One turn moves each row of this set onto another row. After a few examples, where does it send each row asked below?
j601: [ -8   1  -3  25  -2  -5  -4  -4   9   3   0  20   7   2 -13  -4  -6  -1
 -13  -3]
j739: [-16   3  -5  11  15  -3   2 -13  12 -12  -1  14   5   9   1  -9  10   3
  -7  -7]
j92: [ -7  10  -3   7  14  -4   6 -15   8  -8  -1  22   5   9  10 -14   6   1
 -12  -4]
j585: [  0 -11  -5   1  -8 -11   0 -11  -9  -3   6  -2 -28   2  -3 -10  11  -5
  -9 -14]
j414: [ 15   0   4   6   4 -22  -6   5   0  -4  10   2   0   8  -9   2  -6  20
   7  -1]
j134: [ 14  -3   4   6   5 -18  -6   8  -1  -4   8   2   3   9 -11   3  -6  18
   7  -3]
j394: [  4  -8  -4  -2  -9 -13   2 -13 -10  -1   6   1 -29   1   1 -12  10  -6
 -11 -13]
j225: [  5  -4  -2 -10  -5 -25  -5   4  -8  -1   1   3 -14 -10   2  -6  20  14
  -6 -13]
j386: [ -2  11  -3  22  -5 -19  -2 -14  13   4  10  20  -3  -1  -5  -7  -7   2
 -16   1]
j707: [  8  -3  -1 -11  -6 -25  -3   3 -10   1   1   6 -14 -10   5  -7  19  13
  -8 -12]
j999: [ -3 -15  -5   1  -7  -7   0  -8 -10  -4   2  -2 -25   3  -5  -8  12  -6
  -8 -15]
j352: [ 14  -3   4   6   5 -15  -5  10  -3  -4   5   5   5  10 -10   3  -7  17
   6  -2]
j892: [ -3   4  -3  23  -3  -6  -3  -4   7   5   0  25   7   3  -9  -6  -8  -3
 -15  -2]
j345: [ -7   8  -4  24  -4 -19  -4 -14  15   2  10  15  -4  -1  -9  -5  -4   4
 -13   0]
j784: [ 21   1   5   4   5 -16  -3   9  -6  -1   5  10   5  10  -5   0  -9  15
   3   0]
j548: [ 18   2   4   4   4 -23  -4   4   0  -3  12   4  -1   8  -6   1  -7  19
   5   0]
j645: [-17   6  -5  11  14  -8   2 -17  13 -12   2  11   2   8   2 -10  10   4
  -6  -6]
j951: [  1 -14  -4   0  -6  -1   3  -4 -16  -1  -4   5 -20   4  -2 -11   9 -10
 -11 -14]
j783: [  5 -11  -4  -2  -7  -2   4  -5 -17   0  -3   9 -20   4   2 -13   7 -11
 -14 -13]
j413: [-11   0  -4  26  -2  -9  -6  -7  12   1   4  16   3   1 -16  -2  -4   1
 -11  -4]
j813: [  4 -10   0  -9  -3 -14  -5  11 -13   0  -8   7  -5  -8  -1  -5  19  10
  -6 -15]
j79: [  7  -8  -4  -3  -8  -7   4  -8 -16   0   1   8 -23   3   5 -14   7  -9
 -15 -12]
j208: [-10  12  -4   8  13 -12   4 -19  12 -10   5  16   0   7   9 -12   8   4
 -10  -3]
j845: [-14   9  -5  10  14 -12   3 -19  15 -11   5  12  -1   7   5 -10   9   5
  -7  -5]
j432: [ -3 -16  -4   2  -7  -3   1  -5 -13  -2  -1   1 -21   4  -5  -9  11  -8
  -9 -15]
j608: [ 20   4   5   3   4 -23  -3   4  -2  -2  11   7   0   8  -3   0  -8  18
   3   1]
j187: [ -8  13  -4   7  13  -9   6 -18  10  -8   2  19   2   8  11 -14   6   2
 -12  -3]
j94: [  6  -6  -4  -3  -9 -11   4 -11 -13   0   4   5 -27   2   5 -14   8  -7
 -14 -11]
j815: [ 18  -2   5   5   5 -14  -4  10  -5  -3   4   9   6  10  -8   2  -8  15
   4  -1]
j704: [  2 -10  -1  -7  -4 -17  -6  10 -11  -2  -5   4  -8  -8  -3  -4  21  12
  -4 -15]
j750: [  2  -8  -2  -8  -4 -21  -7   7  -9  -2  -2   2 -12  -9  -2  -4  21  13
  -4 -15]
j376: [  1  10  -3  21  -4 -15  -1 -12  10   6   7  25   0   0  -3  -9  -9   0
 -18   2]
j633: [ 11  -4   0 -12  -4 -18  -2   9 -15   2  -6  12  -8  -8   6  -8  16   8
  -9 -12]
j276: [ 11  -2   0 -12  -5 -22  -2   5 -13   2  -2  10 -11 -10   7  -8  17  11
 -10 -11]
j382: [ 22   3   6   3   4 -20  -2   6  -4  -1   8  10   3   9  -2  -1  -9  16
   2   1]
j863: [ -9   7  -3   8  15  -1   5 -13   7  -9  -3  21   8  10   7 -12   6   0
 -11  -4]
j469: [  0   8  -2  21  -3 -10  -1  -7   7   6   2  27   5   2  -4  -8  -9  -3
 -18   0]
j644: [-10   4  -4  25  -4 -15  -6 -11  15   1   8  13  -1   0 -14  -3  -3   3
 -11  -2]
j15: [-13   4  -4  10  15  -2   3 -12   9 -10  -3  17   8  10   3 -10   8   1
  -8  -6]
j191: [  8  -7   0 -11  -4 -15  -3  12 -15   1  -9  11  -5  -8   3  -7  18   8
  -8 -14]

j548 goes to j414
j813 goes to j191
Where do these go?
j783 goes to j79
j644 goes to j413
j15 goes to j863

